In the data rows, the value 50 means zero.
Some points:
c(44, 21, 76, 55, 44, 36, 6, 48, 79, 52, 55, 63, 61, 68, 44, 51, 45, 62, 3, 50, 42, 39, 76, 62, 19, 88, 45, 49, 3, 57, 14, 57, 38, 45, 73)
c(49, 44, 58, 58, 41, 63, 38, 21, 61, 81, 64, 38, 49, 44, 79, 9, 31, 20, 33, 71, 35, 77, 8, 67, 46, 12, 41, 16, 53, 47, 93, 36, 33, 51, 30)
c(57, 67, 73, 57, 99, 43, 67, 64, 27, 46, 64, 44, 49, 45, 40, 59, 46, 60, 78, 42, 40, 52, 53, 25, 94, 61, 60, 39, 44, 52, 69, 37, 58, 56, 54)
c(43, 39, 49, 47, 42, 51, 73, 50, 55, 43, 35, 45, 72, 42, 30, 64, 53, 55, 22, 40, 49, 48, 70, 35, 28, 68, 52, 63, 54, 41, 61, 63, 59, 48, 47)
c(69, 36, 36, 63, 67, 23, 68, 61, 31, 42, 66, 43, 33, 9, 58, 73, 68, 20, 89, 55, 47, 48, 43, 27, 88, 39, 29, 34, 75, 32, 86, 40, 46, 60, 21)
c(73, 69, 22, 32, 80, 9, 55, 65, 24, 40, 64, 62, 38, 52, 50, 69, 86, 69, 15, 18, 65, 33, 49, 83, 67, 39, 35, 70, 0, 56, 12, 74, 43, 52, 64)
c(53, 31, 42, 52, 74, 28, 58, 38, 35, 60, 54, 57, 41, 50, 46, 45, 50, 68, 56, 62, 63, 36, 35, 50, 50, 50, 19, 60, 50, 47, 44, 39, 61, 44, 59)
c(87, 21, 78, 78, 3, 73, 43, 32, 70, 76, 39, 59, 26, 86, 40, 45, 22, 25, 56, 51, 48, 79, 35, 51, 22, 74, 66, 46, 45, 42, 40, 23, 41, 25, 67)
c(27, 64, 42, 58, 99, 57, 74, 37, 33, 58, 42, 34, 82, 13, 63, 45, 40, 73, 84, 72, 67, 35, 55, 23, 97, 54, 57, 32, 68, 55, 37, 39, 47, 75, 58)
c(26, 55, 60, 59, 55, 63, 60, 70, 72, 69, 18, 64, 46, 72, 42, 52, 37, 25, 32, 55, 46, 40, 33, 44, 48, 63, 33, 50, 64, 48, 50, 50, 67, 80, 98)
c(35, 60, 5, 21, 28, 44, 34, 30, 29, 17, 44, 55, 60, 51, 50, 25, 53, 74, 17, 64, 50, 51, 84, 70, 7, 41, 65, 74, 24, 50, 40, 41, 62, 56, 34)
c(64, 42, 68, 59, 16, 58, 58, 49, 57, 27, 36, 57, 40, 56, 71, 46, 44, 42, 34, 45, 28, 59, 52, 58, 46, 76, 74, 52, 44, 63, 35, 58, 32, 54, 24)
c(45, 17, 56, 52, 31, 78, 38, 29, 65, 55, 38, 37, 63, 72, 51, 41, 54, 43, 32, 49, 49, 76, 34, 54, 32, 82, 83, 35, 75, 37, 45, 37, 61, 42, 57)
c(66, 63, 30, 62, 49, 39, 53, 49, 22, 28, 58, 47, 54, 38, 47, 80, 56, 47, 44, 36, 54, 54, 65, 56, 54, 47, 45, 98, 70, 56, 31, 57, 36, 34, 29)
c(0, 57, 49, 71, 38, 76, 66, 97, 81, 38, 38, 48, 45, 33, 84, 66, 63, 41, 46, 64, 33, 36, 27, 20, 59, 81, 66, 50, 96, 42, 88, 55, 71, 71, 61)
c(76, 62, 55, 31, 93, 51, 75, 52, 43, 25, 68, 63, 48, 36, 49, 49, 58, 61, 46, 35, 59, 45, 62, 47, 51, 70, 27, 42, 20, 54, 24, 58, 51, 62, 71)
c(40, 52, 29, 48, 69, 43, 62, 67, 2, 38, 62, 42, 41, 3, 78, 49, 70, 63, 84, 46, 54, 52, 43, 15, 94, 24, 63, 30, 84, 72, 86, 47, 45, 66, 3)
c(49, 66, 37, 20, 80, 45, 75, 85, 50, 47, 70, 73, 50, 22, 58, 56, 67, 78, 60, 36, 63, 20, 74, 42, 68, 65, 50, 58, 55, 29, 38, 65, 58, 67, 40)
c(44, 55, 46, 21, 49, 42, 47, 54, 69, 61, 44, 63, 68, 88, 86, 36, 76, 18, 12, 45, 52, 41, 48, 64, 21, 18, 46, 55, 53, 39, 48, 63, 41, 40, 78)
c(50, 58, 44, 57, 61, 39, 71, 58, 23, 34, 48, 18, 18, 30, 44, 54, 29, 43, 99, 77, 60, 46, 14, 37, 87, 41, 66, 35, 99, 66, 73, 12, 35, 82, 30)
c(56, 69, 32, 50, 72, 16, 52, 45, 19, 57, 60, 49, 50, 68, 28, 70, 51, 57, 52, 58, 86, 58, 47, 60, 41, 36, 7, 68, 14, 62, 40, 22, 60, 41, 75)
c(20, 49, 44, 35, 64, 66, 57, 72, 44, 28, 40, 61, 80, 25, 56, 76, 50, 83, 24, 17, 61, 20, 82, 3, 61, 88, 44, 45, 35, 45, 40, 82, 67, 68, 73)
c(55, 64, 35, 37, 43, 63, 43, 48, 55, 40, 45, 71, 67, 73, 46, 43, 50, 63, 18, 52, 33, 44, 63, 59, 39, 60, 58, 66, 42, 47, 39, 79, 44, 42, 40)
c(59, 56, 35, 62, 57, 49, 53, 32, 28, 45, 73, 67, 35, 37, 54, 32, 57, 61, 51, 64, 51, 68, 49, 72, 53, 40, 48, 59, 58, 54, 71, 50, 35, 40, 36)
c(42, 57, 65, 45, 48, 47, 30, 57, 31, 47, 67, 49, 31, 57, 46, 32, 46, 49, 51, 56, 42, 40, 56, 75, 49, 27, 42, 62, 42, 63, 51, 57, 42, 57, 41)
c(48, 65, 31, 9, 71, 30, 43, 59, 49, 23, 53, 34, 69, 74, 36, 54, 78, 88, 25, 31, 78, 51, 77, 58, 72, 40, 45, 74, 22, 33, 17, 86, 37, 42, 40)
c(35, 39, 57, 49, 55, 38, 61, 69, 41, 35, 51, 64, 63, 25, 16, 60, 53, 90, 60, 37, 55, 33, 73, 28, 44, 98, 46, 76, 57, 28, 20, 72, 32, 75, 50)
c(44, 67, 53, 23, 43, 62, 38, 52, 79, 43, 59, 47, 49, 50, 39, 43, 34, 76, 34, 31, 65, 36, 91, 41, 50, 49, 65, 59, 39, 42, 27, 69, 57, 35, 58)
c(60, 56, 65, 65, 42, 63, 43, 32, 56, 58, 38, 45, 44, 66, 42, 47, 42, 42, 35, 42, 57, 80, 44, 33, 12, 31, 49, 59, 27, 49, 52, 39, 67, 38, 64)
c(85, 44, 61, 76, 37, 43, 19, 33, 17, 78, 72, 48, 22, 58, 32, 45, 44, 16, 72, 80, 55, 75, 14, 95, 67, 0, 25, 25, 0, 63, 58, 0, 29, 29, 32)
c(19, 51, 60, 70, 17, 26, 70, 73, 81, 24, 70, 44, 60, 46, 59, 74, 47, 64, 54, 37, 37, 53, 60, 16, 37, 99, 59, 46, 75, 25, 55, 46, 59, 66, 25)
c(37, 55, 59, 84, 31, 61, 53, 44, 44, 69, 51, 49, 43, 71, 47, 46, 37, 40, 55, 71, 51, 35, 58, 49, 42, 38, 50, 52, 72, 53, 55, 47, 64, 59, 67)
c(96, 41, 85, 62, 7, 92, 28, 19, 99, 27, 35, 56, 27, 73, 71, 21, 43, 6, 38, 66, 12, 76, 35, 94, 27, 19, 51, 44, 20, 58, 41, 27, 49, 25, 12)
c(38, 68, 67, 41, 30, 55, 54, 58, 59, 43, 37, 63, 44, 70, 50, 62, 61, 46, 37, 28, 56, 59, 42, 39, 37, 64, 33, 62, 59, 54, 37, 58, 49, 42, 58)
c(51, 48, 46, 33, 35, 47, 17, 61, 68, 50, 56, 24, 73, 75, 45, 31, 59, 60, 25, 19, 43, 43, 73, 43, 31, 59, 61, 91, 49, 46, 22, 81, 25, 57, 46)
c(59, 20, 35, 62, 32, 60, 35, 39, 52, 53, 40, 37, 41, 29, 64, 54, 61, 50, 79, 79, 31, 68, 27, 55, 64, 39, 75, 5, 83, 56, 79, 38, 47, 44, 26)
c(48, 47, 78, 49, 62, 94, 51, 46, 88, 54, 38, 56, 48, 53, 53, 40, 23, 15, 82, 55, 29, 47, 25, 54, 67, 41, 71, 23, 63, 43, 78, 32, 86, 31, 61)
c(52, 48, 45, 52, 65, 52, 57, 45, 39, 54, 25, 46, 41, 41, 68, 48, 57, 61, 69, 43, 54, 54, 27, 43, 68, 31, 44, 28, 69, 60, 44, 51, 84, 5, 78)
c(46, 45, 43, 49, 37, 44, 21, 49, 53, 69, 61, 38, 39, 54, 43, 29, 20, 22, 62, 51, 58, 58, 25, 42, 46, 45, 40, 48, 76, 40, 70, 65, 73, 31, 75)
c(48, 51, 88, 40, 18, 51, 28, 72, 73, 64, 45, 41, 70, 52, 13, 59, 21, 84, 0, 26, 70, 32, 71, 35, 28, 82, 48, 69, 45, 66, 35, 72, 31, 56, 51)
c(62, 39, 34, 30, 73, 52, 60, 41, 34, 61, 52, 47, 56, 38, 28, 55, 75, 47, 71, 65, 50, 53, 40, 55, 81, 30, 42, 60, 52, 61, 41, 45, 25, 50, 55)
c(67, 34, 50, 61, 37, 41, 29, 31, 24, 60, 62, 35, 28, 47, 74, 52, 23, 26, 73, 71, 39, 51, 35, 81, 44, 1, 64, 23, 59, 64, 82, 21, 36, 40, 21)
c(60, 58, 37, 44, 46, 42, 42, 59, 30, 47, 43, 30, 41, 50, 46, 32, 65, 35, 47, 61, 70, 46, 44, 72, 46, 51, 29, 31, 38, 57, 53, 57, 59, 40, 76)
c(3, 34, 59, 36, 11, 69, 24, 57, 88, 63, 37, 49, 85, 49, 58, 77, 58, 64, 36, 16, 26, 24, 74, 28, 34, 96, 71, 66, 69, 42, 27, 84, 62, 75, 70)
Along one direction, these points spread out more than along any other. Take the direction at right angles to it along which they spread out most. Go by this last direction. For each point below, how far along it does it lie, from 0 to 99? 50 is the average, and the first point above lies past it. One standard deviation of the points above along it is 16.
c(74, 81, 36, 29, 64, 5, 64, 43, 0, 23, 92, 45, 46, 62, 18, 78, 83, 79, 30, 33, 60, 42, 70, 61, 53, 23, 42, 94, 0, 33, 58, 62, 10, 28, 39) >> 41
c(64, 63, 46, 63, 37, 56, 33, 50, 94, 86, 43, 73, 45, 92, 29, 40, 59, 22, 0, 48, 55, 61, 48, 85, 20, 44, 28, 73, 4, 41, 32, 88, 37, 17, 71) >> 84
c(26, 63, 14, 48, 60, 52, 68, 60, 17, 45, 64, 50, 52, 34, 91, 46, 63, 53, 91, 53, 21, 39, 34, 51, 64, 9, 38, 40, 67, 46, 58, 54, 49, 55, 36) >> 29
c(46, 52, 74, 49, 80, 55, 73, 41, 51, 44, 46, 47, 45, 28, 35, 46, 18, 65, 93, 44, 49, 50, 59, 46, 77, 67, 71, 11, 53, 82, 63, 7, 60, 44, 67) >> 36
c(72, 63, 32, 36, 68, 34, 56, 66, 38, 59, 78, 67, 46, 44, 69, 42, 91, 47, 53, 43, 66, 52, 47, 76, 51, 14, 39, 63, 9, 37, 38, 61, 33, 60, 27) >> 45
c(42, 50, 35, 40, 75, 28, 50, 75, 20, 48, 56, 61, 33, 56, 40, 66, 45, 80, 88, 62, 55, 51, 69, 31, 72, 41, 63, 46, 57, 41, 77, 53, 64, 66, 23) >> 27
c(47, 56, 43, 71, 61, 68, 47, 14, 76, 31, 27, 49, 36, 44, 57, 53, 25, 34, 86, 42, 37, 82, 54, 51, 51, 76, 74, 47, 82, 55, 31, 50, 81, 30, 54) >> 53
c(58, 44, 72, 44, 34, 35, 53, 32, 82, 81, 39, 57, 51, 99, 31, 28, 27, 13, 22, 65, 57, 48, 9, 73, 12, 1, 60, 35, 34, 50, 67, 40, 48, 33, 61) >> 79
c(77, 32, 55, 54, 15, 44, 45, 24, 74, 75, 34, 60, 70, 71, 28, 44, 44, 9, 26, 86, 63, 33, 40, 77, 17, 40, 38, 40, 50, 35, 58, 49, 33, 40, 68) >> 75
c(24, 47, 58, 53, 44, 69, 74, 59, 70, 82, 24, 49, 68, 26, 69, 47, 33, 41, 37, 58, 61, 65, 54, 26, 47, 96, 55, 35, 71, 51, 51, 32, 75, 76, 59) >> 47
c(28, 33, 73, 61, 62, 76, 80, 28, 57, 41, 49, 34, 73, 21, 60, 68, 55, 86, 96, 17, 30, 46, 87, 19, 66, 99, 58, 53, 87, 71, 49, 32, 62, 78, 44) >> 30
c(59, 32, 42, 86, 43, 57, 29, 57, 41, 57, 31, 49, 46, 27, 48, 45, 55, 39, 95, 85, 36, 56, 35, 46, 51, 32, 45, 32, 64, 61, 67, 46, 43, 69, 24) >> 43
